In the rows, zero is written as 128.
One turn or mirror swaps these rows in pairs. Which row does each one swap with?
Gonil: [148 112 119 131 116 122 117 112 100 131 151 168 143  97 100 129 111  99
 138 147]
Kop: [ 75 117 122 152 128 117 128  90 131 137  92 124  99 134 122 125 114 114
 125 138]
gol: [136 112 134 128 153 121 133 116 146 119 116 126 142 191 126 110 142 148
 124 152]
kepam: [125 117 129 108 162 124 130 129 165 126 107 107 112 151 134 113 136 181
 126 141]
ber: [108 104 118 142 126  68 115 128 127 125 154 108 131 128 128 108  92 118
 107 133]
Dasod: [139 139 110 121 143  82 127 105  97 108 124 126 135 144 109 120 154 127
 119 142]
pigof: [141  98 108 115 167 132 106 132 138 148 102 107 131 117 117 104 118 139
 118 177]
mig: [120 154 147 132  80 128 127 126 131 144 144 134 112  98 141 152 105 123
  89 112]
Zep: [159 118 132 132 127 127 109 126 136 132 104 163 129 163 126 145 116 187
 127 134]
noka: [135 138 158 131  79 127 142 118 150 131 142 138 108 126 140 154  85 118
 113 109]
gam: [103 107 156 173 176 138 108 129 154 153 122 121 140 137 131 131 127 134
 106 132]
Taz: [ 98 138 149 121  91 130 162 129 164 156 136 127 132 123 145 115 108 143
 110 120]
zota: [150 109 119 108 177 124 116 117 127 146 117 112  96 115 143 138 145 151
 155 140]
sab: [ 82 131 135 128 123 124 120 106 136 138 116 143  99 117 127 109 134  83
 120 125]
pof: [121 156 144  98 102 114 130 125 122 149 146 125 102  98 146 145  92 155
 102 140]
noki: [141 113 106 129 181 139  88 117 146 148  99 106 111 132 123 127 144 142
 134 113]
bala: [170  98 107 126 133 141 131 129 136 163 126 166 132  79 152 136 124 110
 110 114]
muv: [157 109 133 133 140 123 138 143 124 134 182 109 128 101 110 117 121 171
 134 131]
nagu: [113 118 125 154 132 128 130 110 131 123 197 134 137 135 140 117 121 150
 124 125]
Kura: [131 101 131 123 131 152 131 160 149 136 185 119 135  89 121 119 126 131
 124 126]
Bek: [119 128 121 120 126 112 168 128 134 103 131 136 145 172 141 107 124 139
 119 121]
Duf: [171 117 117 122 133 141 129 113 128 122 175 106 158 115 122 110 119 162
 131 125]
Sumam: [134  98 129 143 160 114 125 104 147 131 113 136 124 123  81  86 120 112
 148 128]
Faf: [158 103 132 177 141 149  98 109 172 155 101 126 136 109 126 133 106 130
 122 114]
zasup: [ 91 129 123 134 129 188 126 112 132 149 101 144 135 124 128 140 109 107
 118 132]
veri: [ 90 120 134 107 128 112 116 140 136 133  84 147 128 132 125 150 106 105
 116 133]
Buva: [160 144 120 138 112 149 133 116 154 126 138 134  95 100 164 142  89 151
 122  94]
seve: [165 106  97 127 122 127  86 136 127 141 128 122 103  97 129 155  75 121
 120 115]
veget: [103 125 122 137 124 139 111  97 139 113  75 127 115  94 121 142 111 177
 118 135]
lup: [124 119 127 164 120 151 159 114 146 133  92 130 168 116 137  96 114 116
 104 125]
Nar: [173 128 108 125 123 187 129 122 128 143 115 147 115 146 140 126 101 131
 113 138]
zudok: [135 138 146 123 136  83 128 126 125 115 104 133 129 163 123 124 141 147
 122 165]
Kepul: [145 133 119 127 119 174 142 109 131 127  64 140 126 130 130 132 103 111
 118 126]
Rera: [103 119 131 155 124  91 122  77 138 129 104 133 155 132 120 137 109 174
 130 127]
lepa: [146 125 119 117 131 103 114  80 138 151  85 126 124 126 148 176 131 110
 109 124]
pas: [177 122 125 147 132 143 139 140 132 134  95 131  82 117 121 136 120  84
 125 131]
vuta: [177 118 119 155 131 150 135 124 130 149 183 135 140 112 137 143 123 128
 110 135]
ril: [185 134 134 119 129  69 133 137 155 133 125 121 119 111 155 128 119 121
 113 129]
kuve: [115 112 134 128 120  85 133 104 141 124 180 129  98 126 121 121 124 112
 115 148]
Zifo: [131 122 132 112 124  68 138 109 132 135 143 172 124 123 133  94 117 148
 113 127]
Tele: [160 125 124 142 131 169 134 142 123 133  84 129 136 104 120 136 125  87
 124 141]
Fove: [171 138 109 108 149 133 115 120 119 135 141 121 104  77 130 150 101 114
 126  99]
Lazo: [140 160 138 130  99  97 154 120 142 107 146 149 112 111 120 130  98 151
 120 106]
lem: [139 124 115 105 130 170 124 137 132 163 150 134 134 111 120 128 119 182
 139 129]

Bek pairs with Nar
zota pairs with sab
noka pairs with Duf
zasup pairs with kepam
ber pairs with seve

